One vector is turned by the same rotation once a step. Each row is the vector after some number of steps, and that number follows the row.
The counts run from 0 to 440.
[ 20 -24  -2   7   5   1   5   0   2   1 -16  10 -10  26  18  15 -14  -7
 -11  11  24  25  11   8  12  -1   1 -11   6   5  18   3   7  -3  -9  14
  -4  21  -4 -36  -7  11  -2  -1  19  25 -10] -> 156
[  9 -20  -2  -8 -12  11   8  11 -30   2  16   8   0   8  -2  10  -5 -14
   5 -25  15  -4   1 -20  -6  18  -6  -1 -16  -7  18   7  33 -17 -19   7
   1  -2   8  -4 -16   2   3   0   8  23 -13] -> 281
[ -3   0  -3 -18  11   3   7  -5 -23  -3  -4   4   1   8 -12 -21  11  -4
 -12  14  -2  16   0   0   0  28   1   5 -14   1  25   3  -5  -7 -21  -9
  14   7  26  -1  30 -32 -13  13  15   0 -27] -> 145
[ 17   2  26 -10   0  10  -9  -2 -13   0  -8  -3  -7   9   1  30 -15   7
  23 -12   5 -22   6   5 -18   4   4  -2  -1  -3  -4   2   5  -8 -20 -23
 -13  13  -5 -29 -29  -5  10  11   1  22  -1] -> 3
[  9 -24  19  -6  -3  -6  13  12 -16   2  11  15 -10  15  -5   1  -1 -18
 -11 -15  -4   1   8 -19   9  12  14 -19 -36  -4  -2  14   3 -14 -25  11
 -11 -15  10  -6 -20 -19  13   1  22  10 -12] -> 279
[  1  -2  -1   0  10  -3   4 -24  -6  -3   2 -14  21  -2  20  18  -4  39
  18 -12  -3  -1 -13   4  12   8   2  -1 -32   0  -4   6 -10  -2  -4 -15
  -8  -3  -5 -19 -32 -21 -20   7  -1  -1  -4] -> 258
[  0   4 -13   6  25  24  -6   5 -10 -13  -2  12   3 -17 -27 -10 -17  -9
 -10  21  20  11  10  -4 -10 -13   8  20  22  19  18   4 -10  18 -14  16
   8  -1  20   7  15 -12 -16  -1  -4   1   5] -> 35
[ 24  -2  -1 -12 -15   2   2 -15 -19  12 -20  16  19  -5   8  15   4 -10
 -17  14  19   7  16 -17  -6 -11 -10  10 -25   6   1  -1  -5   1 -16  14
 -12   1  27  -2 -13  10  -2  22  10  16 -14] -> 221
[ 11 -15  -2   2   3  -7  10  13 -12  -6  12  27  -6   6   9  23 -10 -27
  -3  -5   8  -1  14 -18  15 -16  10   5 -15  12   0  -2  -5   5 -29  20
 -19 -14  13 -16 -18  -5 -10 -23  -6   8  15] -> 294
[  7   3   9   1  10 -13  -2   0   8  -8  -3   0 -12  -8  -8  15 -11  -3
   0  -7  26 -18  22   6  -8 -37  13   1 -19  22   4  -4   5  20 -13  12
   3  23  -1 -11 -32   3  -9   7  -7  23   6] -> 96
[ 27  -4  -3  21  -5 -20   0   1  -9  -1   3  18   5  -6 -16   5 -14   5
 -17  30  -6  15 -13 -11   4   3  -6  14  -4   2  -6  -6 -18  31   5 -26
  24  15  27   5  -3  -8 -13  -2 -23  10  14] -> 313
[ 38  -5   3  -3 -12 -29   9  10 -21   3   6  15  -2   9  -5  10  -8 -18
   1   8   3  21   0  -7   1   6 -11   3   1  -2  -3  -1   3   9 -17 -38
   7  14  31   5  15  -1  -5 -14  -9  20   2] -> 217
[ -6   4 -17  -9  12 -18   1 -10  -9 -10   5 -11   2  -4  18   1  22  -4
   2   5 -13  16   8  13  24   7 -10  -2 -32  -7  16  -6  -1   2  -9  18
  -5   8  11 -31 -18 -17 -32 -17  11  18  -8] -> 433
[ 14   0   8  11   2 -11  -8  10   2  -4  -4   1   8 -14  -3 -16 -17  24
   3  14  -4  46 -11  26   6  -5  -3  -4  13   0  -8  24 -18  10   5 -23
  21   6   5  -3  -7 -13  -1   7  -3  -1 -15] -> 57
[ 19  -1  -4  -4 -12  15 -10  -2  -9   6  -9  16  21 -25  -9  11  -1 -19
 -13  16  23   9  19 -15 -16 -13  -3   7  -7   7   5  10   5   9  -8  28
 -10   3  16   6 -28  15 -12   6  18  31  -4] -> 31
[ -8  -7   8  -7   0  19   4  14  -9  -1  13   6   2  -5   0   7 -18   4
   5 -12   4   3  -7   3  -2  11  19 -15 -14  -1  18  32   7  -5  -1  27
  -5  -4 -22 -22 -24  -2   7  26  13   4 -25] -> 265
[ 14  -1  -9   3   1   3 -11  -7   1  -3 -24   8  -3   9   6  20  -1  -6
 -16  43   7  14   5   2   4   3   3  10  -2  -3   6  -6  -9  18   0  18
  -9  13  13 -37 -21   8 -14   5  13  25  -4] -> 236
[ 16 -20  -8  28  10  22  -2  -4   3  -1 -11   3   5  17   9   8 -18  30
 -14  11  19  19  -6   5   6  11  18  -4  -1   0   8  21  -8  15   9  13
  11  12 -19 -33 -19  -1  -1   9   6   5   3] -> 251
[  3   3   0  19  18 -14  -5 -22   8  -8  -4 -14 -18   3   1  11   1  22
  11  -3   3 -16   0   0  12 -11   8  16 -37   0   7  -8  -7  15  -8   7
   6  14  -3 -28 -39  -6  -9   6 -14  14  13] -> 177
[  0 -10 -15  -3  13  30  -8 -24 -15  -2  -9   6  17 -12  -5  -3 -19  25
   8  26   0  20 -18 -10   0   9 -11  24  18  -8  12  12  -9  -6 -14   5
  13 -18  21  12  -8 -10 -15  18   3  -5  -2] -> 319
[  8   4 -17   9  -3  -8   7 -13  -5   1   9 -18   6 -11  12   5  13   0
  18  -5 -16  15 -22   2  21   5 -23  -7 -13 -13  32   0  10  10   9  17
   2  11  15 -16 -14   8 -20  -4  10  32  -5] -> 435
[ 14   2   3  24  -4  26 -14  -6 -12  10  -3 -13   9 -26  -7   1 -11  21
  23 -14  20  -5   6  -8  -8 -19  -6  23  -5  10  -6  15  -6  13  -6   9
   2  -7   4   3 -39  -1  11   7 -15  12   8] -> 383
[ 20  10  12  -9 -12 -17  -1  19 -18   0   3  15   9   1  -2  10  -8  -5
  10  19 -12  31 -11  17   4   7 -10   1  14   8  -8  20 -13  10   3 -36
   5  13  17 -14  11 -16   4  -1 -10   6 -11] -> 137
[ -1  10 -10  -9  -3  -9  13  -8 -19   2  10  -5  15   1  22   2  16  11
  11 -13  -2  17 -14  10  21  22  -4   4 -46   6  12  14  -8  -9  -4   7
  -9  -3   9 -21  -6 -22  -6  13   0 -10 -20] -> 338
[  0  -4   8  -5   2  12   6  10 -31  -3  21   3  -1   8   3   9   5 -17
   7 -27  -2 -12   2 -17   7  10   8  -4 -32   8  12  10   4 -10 -25   8
 -19 -20  12 -16 -12 -21   5 -13   8   1  -7] -> 9
[ 10 -23  -8  25  19  25  -5   2   0  -7 -10   2   1  24   2   7 -23  31
  -6  14  16  12 -10   3   2  22   7  -3  11 -14  11   9  -4   0   7  -1
  12  13 -17 -29 -13   0  -3   3   5  13   2] -> 252
[ 12   9   6 -11  10 -11   2  -1  12   0 -21  14  -2  -3   8  10  -7 -10
 -15  26  23  18  21  21   2 -18  11  -5   1  21  12   7  -9  14  -4  15
  -4  33   7 -29  -6   3  -7  18  13  19 -18] -> 425
[ 23 -11  -3   2  -7   9 -17 -16  -4   5 -22   6  12  -2   1   4  -2  15
 -16  39   9  14   9 -11  -7  10  -1  20 -19  -6 -18   2 -13   6  -2   3
   0   0  14  -6 -36   1 -14  14   5  15  -1] -> 316
[  1  15  -2 -13  -2 -16 -10  -1 -10  -3   0   7  -1 -29 -23   4  11 -24
  -6  25   2  -8  16 -13 -15 -15   5  20 -27   7   4  -4   0  12  -8  15
   0   7  26  12 -25   0 -21   9  -1  21  -8] -> 300
[ 11  -2  25   5   8  21 -13  -2  -6  -4  -5  -6  -6  -3  -2  19 -30  19
  32 -12   7 -13  -2   3  -5 -13  -5  15  19   6  -8  14  -3  -1 -21 -21
   1  -6  -3 -13 -28  -1  17  15 -18  -4   5] -> 194
[ -5  -5  20  -8   4   1   5  -3  -7  -8  13 -11   4 -15 -17  -4 -13  15
   9   0 -30  18 -11   5   0   9  -2 -32   3  -9   0  24  -9  -2   3  -9
   3  -1  -4   1 -24 -28  -6  17  25   5 -22] -> 262
[ 13  -1   3  22  16   4  -9 -22   0  -2  -5 -22  -8   9   0  15  -1  31
  19  -5  -3 -18  -4  -4   4   2  -4   9 -23  -7   5  -6  -4  13  -8  -3
   1   8   1 -31 -40  -7  -3   1 -10  17  16] -> 178
[  3   9  10 -11 -10  37 -17  -5 -26   6  -4   1  11 -21 -11   3  -8  -2
  29   8   0  13 -11   1  -9   6 -15  23  16   0   4  30  -7 -10 -12   0
  -5 -18  19  -7  -8  -7  10  17  -5  -7 -12] -> 399
[ 13  12 -16  -5  -1   2   3  -7 -20   7  -2 -11  16  -8  24  -8  17   4
  22 -21  18  29  -3  16  13   1 -16   7 -21   9  26  12   2  -2  -5   7
  -1  12  17 -12   9   1   4   7   3  14 -21] -> 149
[  8   7   3  -3  -8 -11  -4  17  -2   0   6   8  17 -20  -3   6 -22  11
  15  18   1  32 -19  24   3   4  -5  -5  18   4   2  22 -11  14  15 -24
  18  19   5  -9   2  -4  -5  15 -18   6 -13] -> 327
[ 16  -2  -4  -2  15  17   2 -17  -1  -2 -22   4  -7  16  13  23 -12   3
   1  15  22   8   8  13   9  -9  -2   1  12  10  26   0 -10   6 -17  22
 -18  22   4 -42   3   6  -9  14   8  15  -4] -> 427
[ 20   1  15   4   6   6   2  -2 -10   7  -7  -9  -5  -8  -7  -2   2   0
   7 -25  35 -12  32  -3 -16 -26   5   4 -24  28   6   5  -2   9 -18  -5
  -9  14   6   1 -20  -6  17  -5   3  24  -4] -> 287
